In the data rows, zero lies at 7.5, halfway between 7 and 8.
Every row has a hidden score. How much higher is the second row's score than the first row's in each pair? 20 means about the same, 40 much higher and 0 much lower. The score is a weighted sum of the row's numbers plus the product of two more (or one squared), each taken from its middle value.
np.array([11, 6, 6, 9, 9, 11, 4, 4, 4, 8, 11, 8, 7, 6])
np.array([7, 8, 10, 10, 5, 6, 8, 10, 11, 5, 11, 8, 5, 6]) ~ 29
np.array([11, 5, 4, 8, 4, 7, 8, 8, 9, 6, 9, 6, 8, 9])
np.array([5, 4, 8, 10, 8, 3, 9, 6, 7, 9, 6, 14, 7, 8]) ~ 26
np.array([7, 7, 8, 9, 10, 6, 6, 5, 5, 11, 8, 13, 8, 6])
np.array([9, 11, 3, 4, 3, 4, 10, 8, 6, 9, 1, 7, 9, 9]) ~ 15
np.array([5, 7, 14, 9, 10, 7, 9, 7, 8, 5, 7, 11, 8, 10])
np.array([4, 8, 6, 5, 11, 8, 8, 8, 8, 9, 6, 5, 11, 10]) ~ 18
np.array([6, 5, 2, 4, 7, 4, 9, 10, 7, 11, 6, 6, 11, 9])
np.array([13, 5, 8, 9, 8, 13, 5, 3, 7, 7, 11, 8, 4, 7]) ~ 18
np.array([7, 7, 8, 9, 10, 6, 6, 5, 5, 11, 8, 13, 8, 6])
np.array([11, 5, 4, 9, 4, 7, 8, 8, 9, 6, 9, 6, 8, 9]) ~ 21
np.array([5, 8, 10, 8, 8, 9, 5, 8, 8, 7, 8, 6, 3, 3])
np.array([8, 10, 9, 5, 9, 8, 11, 10, 8, 6, 5, 6, 12, 12]) ~ 23
np.array([5, 11, 10, 8, 8, 8, 7, 8, 10, 9, 6, 6, 3, 4])
np.array([9, 7, 9, 10, 8, 9, 8, 4, 8, 11, 8, 13, 5, 6]) ~ 19
np.array([7, 8, 12, 8, 6, 7, 10, 8, 9, 3, 7, 10, 9, 11])
np.array([11, 6, 6, 9, 9, 11, 4, 4, 4, 7, 11, 8, 7, 6]) ~ 8
np.array([8, 10, 9, 4, 9, 8, 11, 10, 8, 6, 5, 6, 12, 12])
np.array([7, 7, 6, 6, 10, 7, 7, 7, 7, 11, 9, 7, 9, 5]) ~ 16
np.array([9, 5, 6, 4, 0, 6, 10, 7, 6, 4, 6, 8, 8, 7])
np.array([4, 8, 6, 6, 11, 8, 8, 9, 8, 9, 6, 5, 11, 10]) ~ 28
np.array([5, 10, 4, 8, 10, 7, 7, 10, 10, 12, 7, 6, 7, 7])
np.array([11, 5, 4, 8, 4, 7, 8, 8, 9, 5, 8, 6, 8, 10]) ~ 19
np.array([14, 5, 8, 9, 8, 13, 5, 3, 7, 7, 11, 8, 4, 7])
np.array([6, 10, 6, 6, 10, 9, 10, 8, 7, 9, 5, 8, 10, 12]) ~ 27
np.array([9, 5, 9, 5, 6, 3, 13, 10, 8, 6, 7, 9, 9, 9])
np.array([11, 4, 2, 7, 6, 8, 6, 8, 4, 7, 8, 6, 8, 10]) ~ 16
np.array([3, 6, 11, 7, 12, 9, 8, 7, 9, 8, 7, 7, 9, 9])
np.array([11, 5, 4, 8, 4, 7, 8, 8, 9, 6, 9, 6, 8, 9]) ~ 6
np.array([10, 6, 1, 7, 7, 6, 6, 9, 7, 9, 6, 4, 9, 10])
np.array([8, 8, 5, 4, 1, 5, 10, 9, 9, 6, 5, 6, 8, 7]) ~ 21
np.array([4, 8, 4, 11, 10, 6, 5, 8, 8, 11, 7, 9, 6, 6])
np.array([4, 4, 9, 10, 11, 9, 6, 8, 8, 9, 11, 7, 5, 4]) ~ 11
np.array([3, 10, 5, 7, 5, 6, 4, 11, 9, 8, 7, 2, 8, 3])
np.array([6, 7, 8, 12, 12, 10, 3, 8, 11, 9, 11, 4, 3, 5]) ~ 26
np.array([11, 4, 10, 10, 12, 12, 4, 2, 5, 9, 11, 8, 3, 6])
np.array([4, 5, 5, 9, 8, 7, 5, 9, 7, 7, 12, 6, 9, 5]) ~ 30
np.array([9, 5, 9, 5, 7, 3, 12, 10, 9, 7, 7, 9, 9, 9])
np.array([7, 6, 3, 8, 6, 3, 9, 8, 5, 11, 4, 12, 9, 9]) ~ 19
np.array([10, 7, 4, 4, 5, 3, 12, 12, 7, 8, 5, 6, 11, 11])
np.array([7, 7, 8, 9, 10, 6, 6, 5, 5, 11, 8, 13, 8, 6]) ~ 27
np.array([5, 12, 7, 4, 7, 8, 7, 8, 8, 8, 3, 4, 10, 9])
np.array([8, 10, 9, 4, 9, 8, 11, 10, 8, 6, 5, 6, 11, 12]) ~ 19
np.array([6, 3, 8, 9, 7, 3, 10, 6, 6, 9, 6, 14, 7, 8])
np.array([6, 8, 11, 8, 10, 7, 9, 11, 11, 7, 9, 6, 6, 6]) ~ 18
np.array([3, 5, 4, 9, 8, 7, 5, 10, 7, 7, 12, 6, 8, 5])
np.array([10, 5, 9, 7, 8, 10, 8, 5, 7, 9, 11, 9, 6, 6]) ~ 6
np.array([4, 11, 6, 10, 5, 5, 5, 8, 7, 7, 7, 8, 6, 4])
np.array([8, 9, 8, 5, 5, 5, 11, 7, 7, 8, 3, 9, 7, 7]) ~ 6
np.array([6, 8, 4, 11, 9, 9, 3, 9, 9, 8, 11, 2, 7, 5])
np.array([8, 8, 6, 11, 8, 10, 4, 9, 12, 6, 11, 3, 4, 6]) ~ 24
np.array([4, 8, 6, 7, 5, 7, 4, 9, 6, 6, 9, 5, 7, 3])
np.array([9, 8, 6, 11, 7, 10, 5, 9, 12, 7, 11, 3, 5, 6]) ~ 21
np.array([11, 5, 4, 8, 4, 7, 8, 8, 9, 6, 9, 6, 8, 9])
np.array([4, 5, 5, 9, 8, 7, 5, 10, 7, 7, 12, 6, 9, 5]) ~ 23
np.array([7, 8, 14, 6, 10, 8, 12, 8, 9, 5, 6, 8, 9, 11])
np.array([8, 5, 10, 5, 7, 4, 12, 10, 8, 7, 7, 8, 9, 9]) ~ 9
np.array([9, 8, 8, 9, 8, 12, 7, 7, 9, 4, 9, 5, 8, 11])
np.array([8, 10, 9, 4, 9, 8, 11, 10, 8, 6, 5, 6, 11, 12]) ~ 14
np.array([10, 11, 11, 8, 4, 8, 7, 3, 8, 10, 5, 11, 3, 4])
np.array([9, 4, 6, 9, 8, 7, 7, 7, 8, 8, 8, 7, 7, 8]) ~ 29
np.array([11, 6, 7, 9, 9, 11, 4, 4, 4, 7, 11, 7, 7, 6])
np.array([3, 5, 5, 9, 8, 7, 5, 9, 7, 8, 12, 7, 8, 5]) ~ 32
np.array([7, 9, 2, 3, 3, 4, 8, 10, 7, 10, 3, 4, 10, 7])
np.array([7, 14, 7, 5, 7, 9, 9, 7, 6, 7, 1, 6, 9, 10]) ~ 24
np.array([9, 7, 9, 10, 8, 8, 8, 4, 8, 11, 8, 13, 4, 6])
np.array([5, 7, 15, 9, 11, 7, 10, 7, 7, 5, 6, 11, 8, 10]) ~ 28
np.array([12, 10, 6, 11, 11, 10, 4, 3, 6, 12, 6, 10, 4, 8])
np.array([8, 10, 8, 4, 9, 8, 11, 11, 8, 6, 5, 6, 12, 12]) ~ 20
np.array([4, 8, 9, 10, 12, 8, 8, 8, 10, 10, 9, 8, 5, 6])
np.array([11, 6, 6, 9, 9, 11, 4, 4, 4, 7, 11, 8, 7, 6]) ~ 12
np.array([6, 9, 10, 7, 9, 6, 9, 9, 7, 6, 5, 9, 10, 12])
np.array([7, 8, 7, 7, 3, 9, 6, 8, 9, 5, 9, 5, 4, 4]) ~ 16
np.array([7, 3, 10, 8, 6, 1, 11, 9, 7, 6, 6, 12, 8, 8])
np.array([8, 10, 9, 4, 9, 8, 11, 10, 8, 6, 5, 5, 11, 12]) ~ 21
np.array([11, 8, 9, 7, 8, 10, 10, 5, 9, 11, 8, 10, 6, 7])
np.array([10, 8, 7, 12, 9, 9, 4, 3, 5, 9, 8, 11, 5, 6]) ~ 30
np.array([10, 7, 4, 3, 5, 3, 12, 12, 7, 8, 5, 6, 11, 11])
np.array([8, 10, 7, 12, 10, 10, 5, 4, 6, 6, 5, 10, 7, 12]) ~ 36
np.array([8, 10, 9, 4, 9, 8, 11, 10, 8, 6, 5, 6, 12, 12])
np.array([11, 5, 4, 8, 4, 7, 8, 8, 9, 6, 9, 6, 8, 9]) ~ 20
np.array([10, 11, 10, 8, 5, 9, 7, 3, 7, 9, 5, 11, 3, 5])
np.array([8, 10, 9, 4, 9, 8, 11, 10, 8, 6, 5, 6, 11, 12]) ~ 27
np.array([5, 7, 6, 9, 8, 7, 7, 10, 12, 9, 11, 4, 6, 5])
np.array([5, 11, 10, 8, 8, 8, 7, 8, 10, 9, 6, 6, 3, 4]) ~ 12
np.array([11, 4, 1, 7, 6, 7, 6, 7, 4, 6, 7, 7, 8, 10])
np.array([8, 10, 9, 4, 9, 8, 11, 10, 8, 6, 5, 6, 12, 12]) ~ 20
np.array([7, 6, 9, 4, 9, 9, 9, 10, 6, 4, 8, 5, 11, 11])
np.array([6, 11, 10, 5, 5, 9, 9, 7, 9, 5, 5, 5, 9, 8]) ~ 17
np.array([9, 11, 11, 5, 9, 10, 8, 4, 8, 11, 4, 9, 4, 5])
np.array([5, 4, 8, 9, 8, 3, 9, 6, 6, 9, 6, 14, 7, 8]) ~ 36
np.array([11, 8, 9, 5, 5, 11, 7, 4, 6, 8, 8, 8, 5, 4])
np.array([7, 5, 7, 7, 8, 5, 11, 8, 7, 9, 6, 11, 8, 9]) ~ 31
np.array([9, 5, 9, 5, 7, 4, 12, 10, 8, 7, 7, 9, 9, 9])
np.array([7, 6, 9, 4, 9, 9, 9, 10, 6, 4, 8, 5, 11, 11]) ~ 31
np.array([8, 8, 7, 7, 0, 4, 10, 7, 7, 6, 4, 12, 7, 8])
np.array([9, 5, 9, 5, 6, 4, 13, 10, 9, 7, 7, 9, 9, 9]) ~ 19
np.array([4, 10, 11, 11, 8, 7, 5, 6, 9, 9, 6, 9, 2, 3])
np.array([10, 7, 11, 13, 12, 11, 4, 1, 7, 10, 8, 12, 2, 6]) ~ 19
np.array([11, 7, 11, 13, 12, 11, 4, 1, 7, 10, 8, 12, 2, 6])
np.array([11, 5, 4, 8, 4, 7, 8, 8, 9, 6, 9, 6, 8, 9]) ~ 24
np.array([10, 8, 7, 12, 9, 9, 4, 3, 5, 9, 8, 11, 6, 7])
np.array([7, 6, 9, 4, 8, 9, 8, 10, 6, 5, 8, 5, 11, 11]) ~ 26
np.array([11, 5, 10, 9, 12, 13, 4, 2, 6, 9, 10, 9, 3, 6])
np.array([6, 3, 8, 9, 8, 3, 10, 6, 6, 9, 6, 14, 7, 8]) ~ 27
np.array([6, 8, 6, 15, 8, 8, 3, 7, 7, 6, 10, 8, 5, 6])
np.array([10, 7, 10, 9, 13, 11, 4, 4, 9, 11, 9, 6, 3, 5]) ~ 6
np.array([9, 8, 6, 11, 7, 10, 5, 9, 12, 6, 11, 3, 5, 6])
np.array([6, 8, 4, 11, 9, 8, 3, 9, 10, 7, 11, 3, 7, 5]) ~ 25
np.array([10, 2, 6, 9, 7, 8, 7, 6, 5, 5, 9, 9, 6, 8])
np.array([6, 9, 10, 7, 9, 6, 9, 9, 7, 6, 5, 9, 10, 12]) ~ 24
np.array([7, 14, 7, 5, 7, 9, 9, 7, 7, 8, 2, 6, 9, 10])
np.array([4, 5, 5, 9, 8, 7, 5, 10, 6, 7, 12, 6, 8, 5]) ~ 27
np.array([7, 8, 8, 9, 10, 6, 6, 5, 5, 11, 8, 13, 7, 6])
np.array([8, 10, 9, 4, 9, 8, 11, 10, 8, 6, 5, 6, 11, 12]) ~ 18
np.array([7, 14, 7, 5, 7, 9, 9, 7, 7, 7, 2, 6, 9, 10])
np.array([6, 12, 12, 6, 9, 10, 10, 5, 8, 6, 3, 9, 7, 9]) ~ 25
np.array([10, 11, 10, 8, 5, 8, 7, 3, 8, 9, 5, 11, 3, 5])
np.array([4, 12, 7, 4, 8, 8, 7, 8, 8, 8, 2, 4, 10, 9]) ~ 28
np.array([7, 10, 9, 4, 9, 7, 10, 11, 8, 6, 5, 5, 11, 12])
np.array([9, 5, 10, 5, 7, 4, 12, 10, 8, 6, 7, 9, 9, 9]) ~ 15
np.array([4, 8, 8, 10, 12, 8, 8, 8, 11, 10, 9, 8, 5, 6])
np.array([10, 8, 6, 9, 10, 10, 4, 6, 7, 10, 10, 5, 8, 6]) ~ 4
np.array([4, 4, 9, 10, 11, 8, 6, 8, 8, 8, 11, 7, 4, 4])
np.array([6, 7, 4, 11, 9, 8, 3, 10, 10, 7, 11, 2, 8, 5]) ~ 21
np.array([5, 8, 6, 7, 5, 7, 5, 9, 7, 5, 9, 4, 7, 3])
np.array([5, 9, 11, 11, 8, 6, 5, 7, 9, 6, 7, 9, 3, 4]) ~ 24
np.array([8, 9, 3, 10, 10, 10, 3, 9, 10, 9, 9, 1, 6, 6])
np.array([6, 10, 7, 4, 7, 10, 7, 6, 4, 6, 4, 6, 9, 9]) ~ 19
np.array([4, 10, 12, 5, 9, 9, 7, 6, 8, 6, 4, 6, 7, 8])
np.array([5, 8, 5, 9, 9, 6, 7, 10, 9, 9, 10, 7, 9, 6]) ~ 14
np.array([11, 5, 4, 8, 4, 7, 8, 8, 9, 6, 9, 6, 8, 9])
np.array([7, 4, 10, 8, 6, 3, 11, 9, 7, 7, 7, 12, 7, 8]) ~ 17
np.array([6, 5, 9, 4, 4, 6, 8, 7, 5, 7, 6, 8, 6, 6])
np.array([8, 5, 7, 6, 9, 9, 6, 6, 4, 10, 10, 9, 9, 5]) ~ 13
np.array([7, 4, 4, 6, 4, 4, 11, 10, 9, 8, 8, 7, 10, 8])
np.array([7, 6, 9, 4, 8, 9, 9, 10, 6, 4, 8, 5, 11, 11]) ~ 27
np.array([6, 8, 5, 7, 1, 2, 8, 8, 4, 6, 3, 11, 10, 7])
np.array([8, 5, 7, 9, 3, 3, 11, 6, 7, 8, 7, 14, 8, 9]) ~ 28
np.array([6, 5, 2, 4, 7, 3, 9, 10, 7, 11, 6, 6, 11, 9])
np.array([6, 10, 7, 4, 7, 10, 7, 6, 5, 6, 4, 6, 9, 9]) ~ 21
np.array([4, 5, 5, 9, 8, 7, 5, 10, 7, 7, 12, 6, 9, 5])
np.array([5, 7, 8, 12, 7, 7, 7, 8, 10, 8, 10, 10, 5, 6]) ~ 24
np.array([10, 7, 11, 12, 13, 10, 4, 1, 7, 10, 8, 12, 2, 6])
np.array([10, 8, 6, 9, 10, 10, 4, 6, 7, 9, 10, 5, 7, 6]) ~ 14
np.array([10, 2, 7, 4, 2, 5, 12, 11, 7, 3, 10, 7, 10, 9])
np.array([4, 9, 6, 7, 5, 7, 5, 9, 6, 6, 9, 5, 7, 3]) ~ 21
np.array([11, 6, 6, 9, 9, 11, 4, 4, 4, 7, 11, 8, 7, 6])
np.array([7, 5, 8, 12, 11, 11, 3, 6, 8, 6, 12, 6, 3, 5]) ~ 29
np.array([7, 12, 8, 8, 4, 9, 8, 9, 11, 7, 7, 5, 4, 5])
np.array([5, 11, 10, 8, 8, 8, 7, 8, 10, 9, 6, 6, 3, 4]) ~ 20
np.array([8, 10, 9, 4, 9, 8, 11, 10, 8, 6, 5, 6, 11, 12])
np.array([8, 9, 9, 8, 6, 7, 10, 12, 12, 6, 10, 5, 7, 7]) ~ 17
np.array([5, 11, 9, 8, 8, 8, 7, 8, 10, 9, 6, 6, 4, 4])
np.array([5, 11, 10, 8, 8, 8, 7, 8, 10, 9, 6, 6, 3, 4]) ~ 19
np.array([5, 12, 7, 4, 7, 8, 7, 8, 8, 8, 3, 4, 10, 9])
np.array([7, 14, 7, 5, 7, 9, 9, 7, 7, 8, 1, 6, 9, 10]) ~ 13
np.array([5, 13, 8, 7, 7, 7, 7, 5, 5, 8, 1, 10, 8, 9])
np.array([7, 9, 9, 7, 9, 6, 9, 9, 7, 5, 6, 9, 10, 12]) ~ 25
np.array([8, 10, 9, 4, 9, 8, 11, 10, 8, 6, 5, 6, 12, 12])
np.array([8, 10, 9, 5, 9, 8, 11, 10, 8, 6, 5, 6, 12, 12]) ~ 19
np.array([8, 5, 7, 6, 9, 9, 6, 6, 4, 10, 11, 9, 9, 5])
np.array([4, 9, 6, 7, 5, 7, 5, 9, 6, 6, 8, 5, 7, 3]) ~ 27
np.array([6, 7, 7, 4, 5, 4, 9, 8, 8, 8, 4, 6, 7, 6])
np.array([7, 8, 8, 9, 10, 6, 6, 5, 6, 11, 8, 13, 8, 6]) ~ 22
np.array([8, 10, 9, 4, 9, 8, 11, 10, 8, 6, 5, 6, 11, 12])
np.array([11, 5, 11, 9, 12, 13, 4, 2, 6, 9, 10, 8, 3, 6]) ~ 14
np.array([7, 8, 14, 6, 11, 8, 11, 8, 9, 5, 7, 8, 9, 11])
np.array([6, 11, 8, 11, 4, 7, 6, 7, 10, 7, 7, 9, 3, 4]) ~ 16
np.array([8, 10, 8, 5, 9, 8, 11, 10, 8, 6, 5, 5, 11, 12])
np.array([9, 6, 5, 5, 4, 2, 12, 12, 7, 5, 7, 8, 13, 10]) ~ 18
np.array([7, 7, 8, 9, 10, 7, 7, 5, 5, 11, 8, 13, 7, 6])
np.array([9, 8, 7, 15, 7, 9, 5, 6, 10, 6, 10, 9, 3, 6]) ~ 30
np.array([8, 10, 9, 5, 9, 8, 11, 10, 8, 6, 5, 6, 12, 12])
np.array([5, 7, 15, 9, 10, 7, 9, 7, 8, 5, 7, 11, 8, 10]) ~ 30
np.array([4, 8, 8, 10, 7, 3, 6, 11, 9, 6, 10, 8, 9, 5])
np.array([9, 8, 6, 12, 7, 10, 5, 9, 12, 7, 12, 3, 5, 6]) ~ 16
np.array([7, 8, 14, 6, 10, 8, 11, 8, 9, 5, 7, 8, 9, 11])
np.array([5, 12, 6, 8, 5, 7, 7, 9, 9, 8, 6, 5, 7, 4]) ~ 8
np.array([6, 9, 10, 7, 9, 6, 9, 9, 7, 6, 5, 9, 10, 12])
np.array([3, 10, 10, 11, 8, 7, 5, 6, 9, 9, 6, 9, 2, 3]) ~ 20
np.array([4, 10, 11, 11, 8, 6, 5, 6, 9, 9, 6, 9, 2, 3])
np.array([8, 7, 2, 5, 7, 4, 11, 9, 6, 11, 4, 9, 10, 10]) ~ 17
np.array([6, 7, 9, 8, 5, 3, 8, 6, 6, 8, 3, 12, 5, 7])
np.array([6, 8, 3, 4, 2, 3, 8, 10, 6, 6, 4, 6, 11, 7]) ~ 19
np.array([5, 11, 7, 4, 7, 8, 7, 9, 7, 7, 2, 4, 10, 9])
np.array([12, 9, 10, 10, 13, 12, 6, 3, 8, 11, 8, 9, 3, 7]) ~ 13
np.array([3, 11, 10, 11, 8, 7, 5, 6, 9, 9, 6, 9, 2, 3])
np.array([8, 2, 5, 4, 3, 3, 10, 12, 5, 3, 10, 7, 13, 9]) ~ 16
np.array([9, 7, 9, 10, 8, 8, 8, 4, 8, 11, 8, 13, 5, 6])
np.array([9, 8, 7, 15, 7, 9, 4, 6, 10, 6, 10, 9, 3, 7]) ~ 32
np.array([5, 7, 14, 9, 10, 7, 9, 7, 8, 5, 7, 11, 8, 10])
np.array([4, 10, 11, 11, 8, 7, 5, 6, 9, 9, 6, 9, 2, 3]) ~ 10
np.array([10, 5, 9, 7, 8, 10, 8, 5, 7, 9, 11, 9, 6, 6])
np.array([8, 8, 8, 5, 6, 9, 5, 5, 4, 8, 7, 7, 7, 4]) ~ 16
np.array([8, 9, 8, 5, 5, 5, 11, 7, 7, 8, 3, 9, 7, 7])
np.array([8, 10, 9, 4, 9, 8, 11, 10, 8, 6, 5, 6, 12, 12]) ~ 27
np.array([8, 7, 2, 5, 7, 4, 11, 9, 6, 10, 5, 8, 10, 10])
np.array([13, 6, 9, 10, 8, 13, 5, 3, 7, 7, 11, 8, 4, 6]) ~ 11
np.array([6, 5, 2, 4, 7, 4, 9, 10, 7, 11, 6, 6, 11, 9])
np.array([7, 6, 9, 4, 8, 8, 9, 10, 6, 4, 7, 6, 11, 11]) ~ 29
np.array([5, 8, 12, 6, 8, 10, 7, 5, 5, 4, 6, 8, 7, 8])
np.array([8, 5, 7, 6, 10, 9, 6, 6, 5, 9, 10, 10, 9, 6]) ~ 9
np.array([9, 7, 10, 10, 8, 8, 8, 4, 8, 11, 8, 13, 4, 6])
np.array([8, 8, 7, 7, 0, 4, 10, 6, 7, 6, 4, 12, 7, 7]) ~ 22
np.array([10, 5, 9, 6, 8, 10, 8, 5, 7, 9, 10, 10, 6, 6])
np.array([8, 5, 7, 6, 9, 9, 6, 6, 4, 10, 10, 9, 9, 5]) ~ 16
np.array([11, 6, 7, 5, 2, 4, 14, 11, 9, 5, 7, 8, 10, 10])
np.array([7, 9, 8, 8, 3, 9, 6, 8, 9, 5, 9, 5, 4, 4]) ~ 24
np.array([10, 8, 6, 8, 10, 10, 4, 6, 7, 9, 10, 5, 7, 6])
np.array([6, 8, 13, 6, 11, 8, 11, 9, 9, 5, 7, 8, 9, 11]) ~ 33
np.array([11, 5, 4, 8, 4, 7, 8, 8, 9, 6, 9, 6, 8, 9])
np.array([7, 9, 2, 3, 4, 4, 8, 10, 7, 10, 2, 4, 10, 7]) ~ 11
np.array([6, 13, 8, 8, 7, 7, 6, 6, 5, 7, 1, 10, 8, 10])
np.array([7, 5, 7, 7, 8, 5, 11, 8, 7, 9, 6, 11, 8, 9]) ~ 20
np.array([6, 4, 13, 6, 10, 9, 10, 8, 6, 3, 11, 8, 8, 10])
np.array([13, 5, 8, 9, 7, 13, 5, 3, 7, 7, 11, 8, 4, 7]) ~ 4
np.array([11, 6, 6, 9, 9, 11, 4, 4, 4, 7, 11, 8, 7, 6])
np.array([8, 1, 9, 4, 6, 4, 10, 10, 6, 5, 9, 8, 9, 8]) ~ 26
np.array([7, 4, 10, 8, 6, 2, 11, 9, 7, 6, 7, 12, 8, 9])
np.array([3, 7, 6, 12, 8, 5, 5, 9, 8, 9, 9, 10, 7, 5]) ~ 25
np.array([7, 7, 6, 6, 10, 7, 6, 7, 7, 12, 9, 7, 9, 5])
np.array([9, 6, 5, 6, 4, 5, 13, 8, 8, 8, 7, 10, 9, 10]) ~ 27
np.array([7, 5, 7, 7, 8, 5, 11, 8, 7, 9, 6, 11, 8, 9])
np.array([7, 7, 10, 11, 6, 6, 8, 10, 10, 6, 11, 8, 5, 6]) ~ 22
np.array([6, 9, 9, 7, 9, 6, 8, 9, 7, 6, 5, 9, 10, 12])
np.array([5, 6, 6, 6, 10, 9, 8, 7, 5, 7, 7, 8, 10, 11]) ~ 21
np.array([6, 7, 7, 10, 10, 7, 6, 5, 5, 11, 7, 13, 8, 5])
np.array([5, 12, 8, 7, 6, 6, 7, 6, 5, 7, 1, 10, 8, 9]) ~ 22
np.array([5, 8, 8, 10, 7, 4, 6, 12, 8, 6, 10, 8, 8, 6])
np.array([3, 7, 5, 9, 9, 5, 5, 12, 9, 9, 10, 4, 9, 4]) ~ 19
